(in the rows, 128 means zero)
One turn sends every row of this set to another row. A few are shown first. Where does it send the rows asked after them?
K_985: [134 132 124 117 128 111 144 141 110 123 150 145 157 120 147 126 123  94
 103 105 136 117  85 126 120 142 191 118 138 136 105 148 114 158 116 156
 119 138 152 131 160 154 125 129 155 140 114 120 110 154 158 144 128 110
 121 111 114 132 130 148 154 101 126 148 117]
K_570: [132 124  99 106 151 132 155 140 140 149 132 109 127 113 133 118 119 109
 137 120 158 117 138 116 137 135 146 140 148 125 120 125 115 127 101 124
 118 118 134 104 137 138 140 131 161 132 127 116 103 126 142 105  99 112
 113  87 131 132 157 139 151 129 140 117 118]
K_29: [137 129 138 109 125  88 153 143 112 159 151 117 113 118 133 135 112 129
  99 105 122 127 150 121 144 121 155 140 125 114 104 147 127 106 109 111
 122 139 141 113 154 125 135 150 131 131 127 107 112 142 153 114 122 140
 101 126  97 123 127 169 130 115 107 136 126]
K_575: [129 136 129 125 118 114 157 131 115 136 169 136 152 127 156 115 116  89
 102 102 114 119  90 133 120 137 189 119 120 138 107 138 132 143 106 141
 116 139 135 125 163 146 148 114 144 132 120 120 106 149 152 133 127 115
 119 129 140 117 136 148 138 114 124 141 147]
K_417: [124 110 113 115 169 107 135 127 132 129 122 122 131 152 111 128 103 133
 120 120 145 116 107 146 139 114 169 143 153 116 105 145 123 141 117 109
 116 129 135 141 151 119 124 121 139 150 159  84 125 147 143 131 143 123
 134 123 147 111 123 132 131 110 122 120 129]
K_611: [158 108 135 143 159 118 161  99 114 132 140 143 117 151 125 154 100 132
 136 114 112 130 104 110 119 126 168 128 132 121 137 138 139 123 110 123
 103 120 147 107 133 148 118 120 139 133 124 120 101 114 164 120 132 142
 121 110 141 129 176 150 159 118 127 162 125]
K_74: [156 130 128 118 118  92 143 132 121 138 161 131 104 112 125 122 106 129
 114 102 114 128 147 124 156 123 143 122 139 110 107 151 117 124 119 105
 117 124 132 115 176 132 143 127 139 138 133 108 104 149 172 102 119 136
 119 116 102 128 116 154 121 111 111 131 116]
K_164: [112 138 134 103 124 123 161 119 118 131 137 111 110 121 145 125 119  98
 122 129 148 148 105 143 112 135 169 127 134 142 114 149 122 131 109 153
 116 119 149 113 168 179 121 129 128 157 127  92 126 159 141 100 128 126
 128 108 123 101 138 146 137  97 132 151 107]
K_501: [116 129 121 113 130 110 152 135  95 131 156 140 147 135 134 126 123  91
  98  96 147 138 107 138 127 142 187 117 118 148 121 149 111 142 111 147
 103 132 143 116 146 152 134 119 159 133 114 128 108 158 152 154 126  93
 111 112 129 125 138 157 137 108 130 140 129]
K_621: [135 116 135 106 130 104 138 133 122 137 158 131 151 127 135 113 134  98
  92 104 129 124  92 121 122 143 200 132 118 141  99 143 130 157 121 136
  95 140 151 119 154 153 137 117 141 130 130 121  95 152 150 138 132 108
 115 114 116 134 135 145 139 101 115 150 149]
K_87: [129 139 119 136 145 113 180 115 124 131 156 146 121 145 110 144  95 151
 118 140 146 142 120 117 129 134 174 138 146 116 111 137 134 133 120 155
 127 128 155 115 117 129 156 129 135 155 131 124 113 142 160 112 137 104
 119 125 120 133 160 156 123 110 128 139 117]
K_686: [127 126  86 111 147 134 162 132 137 127 133 113 128 123 114 125 136 112
 136 104 153 120 122 133 131 125 141 129 138 125 116 139  94 122 102 115
 115 113 144  94 168 142 139 113 153 139 137 109  99 143 136 113 105 106
 108  87 139 129 146 146 166 142 134 122 131]
K_51: [125 123 137 116 138 116 144 103 106 120 118 120 143 134 126 120 112 125
 116 146 121 101 116 116 135 143 175 121 160 125 107 140 119 100 111 129
  90 124 154 125 141 145 135 120 152 130 135 105 136 162 139 103 120 104
 141 115 138 131 160 117 134 100 115 136 140]
K_471: [138 122  97 111 161 139 146 138 140 138 145 108 137 136 127 125 135 105
 125 124 156 134 121 136 109 121 140 124 158 119 132 122 122 125  94 119
 117 127 143 111 158 142 121 123 145 132 130 109  94 148 158  95 105 126
 104  80 134 142 160 139 156 131 120 130 134]
K_753: [140 128  93 114 151 139 158 124 139 134 133 115 143 133 122 120 131 107
 125 115 143 135 118 133 116 122 138 125 122 106 121 130 102 149  99 123
 106 117 126 111 152 145 118 133 154 136 127 105 104 122 143 103 107 115
 118  68 128 131 148 145 159 126 130 124 132]
K_43: [137 102 130 111 160 113 157 118 137 132 136 134 117 143 106 122 115 138
 121 134 138 119 103 162 134 126 178 131 147 131 103 137 115 123 122 115
 116 130 133 134 165 121 129 124 143 161 168  99 109 129 136 132 152 137
 115 105 160 117 128 128 127 111 116 127 120]
K_154: [129 123 125 100 155 126 151 132 128 112 117 126 123 119 125 141 117 114
 115 112 127 143 114 132 154 147 141 126 148 145 131 146 104 116  77 126
 123 142 154  93 164 139 134 143 124 143 130 130  80 155 161 127 117 104
 140 107 115 127 145 145 140 107 145 147 125]
K_387: [137 127 141 126 124  96 175 145 123 137 151 108 106 126 121 142 120 130
 111 122 106 118 152 113 144 131 154 126 130 121 120 170 134 110 119 123
 102 126 139 123 160 137 138 147 139 129 125 111 124 149 172  98 130 138
 117 128 107 127 130 163 132 120 108 148 115]
K_115: [139 115 121 144 147 113 147  99 109 129 135 138 113 137 115 142 112 135
 103 118 117 117  94 124 117 113 169 127 131 109 134 133 141 119 120 116
 115 130 155 112 150 151 117 115 148 123 121 117  93 119 165 127 126 141
 108 126 120 132 167 145 182 107 135 161 104]
K_30: [130 111 142 119 155 103 143 135 146 130 119 114 133 141 113 128 108 145
 117 108 138 121 104 158 129 130 189 140 161 128 116 149  96 127 115 119
 121 132 146 129 167 152 130 127 149 164 158  98 129 138 150 132 141 112
 129 114 151 119 130 130 122  81 126 131 126]
K_746: [152 115 100 117 140 111 162  99 124 126 133 146 123 150 125 142 101 142
 126  97 115 131  91 131 121 128 167 131 131 107 121 141 151 119 111 126
 110 131 166 117 155 158 111 102 141 129 126 130 102 122 160 130 128 128
 105 122 119 131 175 145 159 113 126 158 106]
K_957: [161 117 136 123 124 104 151 149 111 123 154 116 113 134 132 120 105 121
 108 124 117 121 150 123 170 124 154 127 130 114 102 168 123 124 105 114
 130 125 139 118 180 134 119 138 139 147 137 107 112 141 162 109 127 143
  98 119  98 120 130 156 130 108 116 145 136]
K_395: [145 104 136 115 157 113 145 121 132 134 131 125 124 160 113 111 125 142
 117 119 124 126 116 158 137 131 176 139 165 136 112 143 126 137 120 112
 114 141 138 139 162 146 129 112 151 152 152  97 130 142 150 104 154 112
 120 111 143 106 129 124 125  87 122 110 119]
K_322: [141  98 125 129 148 111 161  91 118 112 133 154 113 141 116 149 103 123
 119 116 111 132 101 117 121 124 162 137 151 136 132 138 131 115 102 126
 111 128 160 120 135 170 117 113 126 146 123 114 110 116 150 115 133 140
 112 123 126 133 173 146 168 102 118 136 106]
K_514: [127 121 127 116 142 100 173 136 101 175 118 125 120 124 103 125 104 118
 127 107 126 133 143 145 165 106 162 127 126 110 127 168 119 125 104 139
 122 139 149 118 145 150 139 138 134 144 138 110 110 142 151 115 113  99
 101 126 130 130 161 121 156 103 126 155 123]

K_753 goes to K_621
K_51 goes to K_87
K_611 goes to K_29
Where do these go?
K_501 goes to K_30
K_471 goes to K_575

One turn sends every row of this set to another row. A few are shown first. Where does it send the rows asked after them?
K_874: [131 137 127 125 148 121  96 134 130 136 166 119 122 126 110 143 131 141
 114 160 119 127 136]
K_941: [137 138 122 128 149 124  99 138 140 140 164 119 116 138 111 156 133 141
 110 152 114 130 138]
K_784: [153 122 131 137 114  96 132 115 139 128 118 136 141 129 106 129 150 116
  93 148 126 124 121]
K_269: [113 117 124 128 137 135  98 124 171 141 134 148 134 145 127 157 114 118
 120 149 131 125  99]
K_389: [127 122 154 141 132 143 122 126 160 145 113 135 123 145 115 145 139 171
 131 125 145 125 114]
K_620: [122 116 122 127 134 135 105 127 172 142 128 150 129 147 130 160 120 113
 113 157 136 119 102]
K_520: [144 120 142 108 148 124 112 153 137 147 125 116 146 139 130 149 151 169
 111 133 138 112 120]
K_798: [111 131 139 126 136 126 134 104 167 137 126 130 138 122 117 109 140 129
 128 135 153 126 120]
K_917: [123 125 123 128 135 134 104 122 173 134 126 154 128 141 131 154 122 110
 119 148 132 120  98]
K_527: [148 123 139 136 112  91 137 119 138 132 112 134 148 128 107 130 155 122
  99 151 125 123 121]
K_737: [108 134 136 120 132 126 134 106 165 137 127 131 136 123 119 106 142 128
 130 138 151 126 122]
K_900: [119 121 125 129 133 140 103 116 167 134 136 153 127 145 131 154 117 114
 114 152 132 123 105]
K_699: [133 137 123 131 148 123  92 129 133 144 167 121 124 129 105 150 134 139
 113 155 113 126 136]
K_60: [147 124 140 137 107  95 136 121 137 125 119 134 145 121 110 134 148 114
  96 143 125 124 126]
K_6: [132 139 124 132 148 125  96 136 137 136 162 122 118 136 104 146 141 138
 117 158 117 128 145]
K_294: [142 122 136 135 107  99 135 116 137 132 112 137 149 124 104 131 147 119
  97 147 119 126 118]
K_15: [152 116 136 107 142 130 129 125 135 146 143 110 135 114 136 113 142 130
 120 151 120 125 115]
K_447: [137 129 141 123 118 128 119 161 143 114 102 127 150 149 109 141 138 134
 140 124 127 150 125]
K_606: [121 120 126 132 136 135 105 127 179 140 132 155 128 145 126 158 117 126
 117 144 136 121  95]
K_591: [133 139 126 131 147 122  96 140 132 136 159 114 115 136 104 149 133 140
 107 154 117 127 140]
K_946: [120 118 155 144 132 145 125 126 162 147 112 135 119 146 114 140 138 165
 125 124 144 126 113]
K_254: [148 116 138 106 139 125 133 121 139 143 144 105 137 116 134 109 137 132
 118 154 122 127 116]
K_587: [144 122 137 141 110 100 135 120 141 129 112 137 139 123 101 132 154 119
  95 152 126 124 122]
K_619: [111 133 140 124 132 125 137 109 168 136 126 132 137 122 111 107 143 125
 130 139 151 125 124]
K_613: [139 126 142 129 120 122 115 162 139 119 108 128 152 146 109 141 136 136
 138 119 120 150 128]
K_723: [134 132 141 124 119 126 117 166 140 113 104 130 136 150 113 146 135 133
 141 126 123 147 125]
K_111: [148 118 146 107 150 126 113 157 137 146 122 116 147 133 128 151 152 163
 112 137 137 113 120]
K_850: [145 124 138 138 113 102 142 107 141 129 114 139 148 127 101 125 145 119
  94 147 130 130 121]
K_642: [135 128 143 129 122 125 121 163 143 109 103 134 146 148 112 143 137 137
 131 120 122 150 126]
K_921: [151 114 135 104 140 129 128 124 139 144 144 107 135 115 130 112 141 129
 121 157 125 128 117]
K_515: [139 123 140 127 122 128 115 168 142 114 108 127 146 146 115 140 140 127
 141 125 126 148 127]
K_500: [141 121 147 106 148 125 114 153 136 146 125 113 147 132 133 150 149 167
 111 136 131 112 119]
K_146: [115 116 127 130 138 137 100 119 170 139 134 147 129 140 131 154 120 115
 118 156 133 123  95]
K_101: [124 118 155 142 135 141 123 128 164 149 112 137 121 148 113 147 141 167
 128 128 145 124 114]
K_853: [143 129 147 123 124 122 121 168 134 121 109 129 146 148 117 148 137 137
 140 125 122 145 126]
K_873: [130 138 124 133 147 126  96 137 140 138 166 116 118 133 103 150 136 144
 114 153 116 123 137]

K_101 goes to K_619
K_520 goes to K_946
K_389 goes to K_798
Where do these go?
K_591 goes to K_723
K_527 goes to K_873
K_60 goes to K_941
K_853 goes to K_606
K_620 goes to K_587
K_699 goes to K_613

One turn sends every row of this set to another row. A few are shown first. Where does it send the rows asked after them?
K_665: [120  85 121 111 125 136 130 122 144 126 125 138 130 125  98 136 109 117
 143 111 149 130 144 135 125]
K_871: [115  91 129 124 112 127 134 113 138 111 130 132 134 134 130 129 115 130
 150 123 148 137 127 147 137]
K_799: [115  78 118 118 123 133 128 116 145 108 145 140 122 140 133 126 109 118
 127 126 128 155 129 147 130]
K_413: [120  98 119 108 131 156 148 136 120 153 126 150 124 123 100 148 120 128
 130 122 144 135 141 111 136]
K_673: [118  75 113 115 125 145 143 123 136 131 131 145 131 130 102 137 111 127
 133 124 143 143 135 140 136]
K_327: [120 124 128 104 132 154 140 143 112 154 136 152 110 126 128 149 122 119
 120 124 129 138 142  88 128]
K_838: [115 126  79 111 138 113 139 134 121 121 147 131 132 163  99 103 142 122
 139 121 128 143 116 114 126]
K_760: [116 139  82 107 139 116 140 140 114 131 147 135 128 162 102 107 147 121
 137 120 127 140 120 101 124]
K_31: [132 138 133 111 132 126 119 132 122 126 143 142  92 143 161 129 124 113
 122 118 121 153 129 102 111]
K_749: [113 109 136 123 112 121 123 115 138 102 142 131 122 140 161 125 115 120
 141 125 132 144 124 135 129]
K_168: [117 142 145 113 120 139 134 136 111 140 133 141 113 128 152 144 126 123
 137 121 136 129 136  91 130]
K_704: [111 138  86 106 133 110 135 136 122 123 155 125 119 159 116 102 147 121
 136 119 119 148 113 105 117]
K_208: [117  99 128 118 116 138 145 123 126 135 120 138 136 125 110 140 119 135
 151 120 159 126 134 130 142]
K_430: [102 112 121 121 116 127 118 115 137 112 140 135 103 152 161 129 106 106
 133 133 118 155 125 132 118]
K_955: [118 132 140 106 128 133 114 134 132 125 144 141 103 131 152 138 115 101
 125 113 120 138 144  95 109]
K_25: [114 129  81 112 137 111 135 133 122 117 151 131 129 166 109 101 142 120
 137 121 124 145 115 114 124]
K_431: [116 131  80 109 139 116 141 138 117 129 145 134 132 160  97 105 144 123
 139 120 130 140 118 108 127]
K_789: [112 124  80 108 132 112 140 133 126 123 149 125 128 157 100 102 145 126
 142 118 128 146 113 118 121]
K_307: [134  89 112 115 131 132 141 122 132 134 119 142 123 131  91 131 119 133
 143 115 156 141 131 141 129]
K_315: [131  86 116 119 126 119 127 114 144 109 132 135 117 143 122 119 113 124
 138 118 140 155 123 153 122]
K_19: [121 130 136 102 131 145 126 141 122 146 131 145 109 121 125 149 119 109
 130 110 134 126 149  88 117]
K_995: [117 127 133 108 129 143 126 136 120 132 151 147 101 136 160 138 118 111
 113 126 114 149 136  94 120]
K_163: [106  89 108 120 119 142 140 118 132 139 115 139 126 137 101 141 108 123
 147 130 149 138 132 141 133]
K_736: [108 137 124 111 126 148 134 137 108 157 125 146 101 135 135 151 118 113
 133 129 131 136 138  91 122]
K_394: [111 129  84 108 131 110 136 133 126 119 154 123 122 159 112  99 146 123
 138 119 122 148 112 115 118]
K_891: [117  85 125 115 122 125 117 116 154 105 138 134 124 134 125 127 106 109
 138 113 134 142 136 143 118]
K_954: [105 137 128 115 122 136 121 129 120 133 137 140  95 146 163 140 114 105
 127 132 118 148 133 101 116]
K_882: [136 116 120 108 136 142 144 136 115 156 117 149 113 125  97 142 126 132
 137 113 153 135 137 108 126]
K_712: [119 126 136 113 120 144 145 135 112 148 121 144 126 123 121 148 126 132
 146 120 152 122 139 102 137]
K_916: [115 136  84 110 138 111 134 136 118 119 153 132 126 166 114 103 143 119
 136 121 121 145 116 106 122]
K_181: [114 134 144 119 114 127 123 127 124 117 144 135 111 138 173 133 120 117
 134 124 126 141 130 109 126]
K_495: [114 103 127 114 124 132 121 123 137 109 155 140 108 143 161 127 111 110
 117 128 113 158 128 123 120]
K_388: [135 141 130 106 137 139 133 141 109 152 129 148  97 130 131 141 128 121
 128 116 135 141 137  88 118]
K_875: [117 109 135 112 124 124 110 122 147 104 147 134 109 138 153 128 109 101
 128 114 120 144 138 123 110]
K_990: [129 110 126 118 127 116 117 119 138 105 145 135 101 148 157 117 116 115
 128 119 122 161 123 134 113]
K_391: [113 136  84 103 134 118 143 140 116 136 147 128 123 153  99 108 150 125
 139 117 129 141 116 101 121]
K_49: [104  88 112 123 116 129 127 110 143 115 129 135 118 147 130 130 103 116
 142 131 134 150 125 151 126]
K_467: [112 127  80 107 133 116 144 136 121 132 145 127 128 154  94 105 148 128
 142 117 131 141 115 111 123]
K_970: [122 107 126 105 130 147 135 135 128 147 122 145 124 118  96 148 116 117
 140 109 149 123 150 107 124]
K_21: [116 141  84 109 139 114 136 139 115 126 151 133 125 164 111 105 145 120
 135 120 122 142 117 100 122]
K_564: [112 142  86 104 134 115 139 140 118 131 151 128 120 155 111 106 149 122
 136 118 122 143 115  98 118]
K_632: [109 114 115 114 125 151 144 131 115 159 113 146 116 131 103 152 116 122
 143 128 148 131 138 110 132]

K_564 goes to K_391
K_168 goes to K_712
Where do these go?
K_955 goes to K_19
K_430 goes to K_954
K_760 goes to K_431
K_413 goes to K_673
K_990 goes to K_31

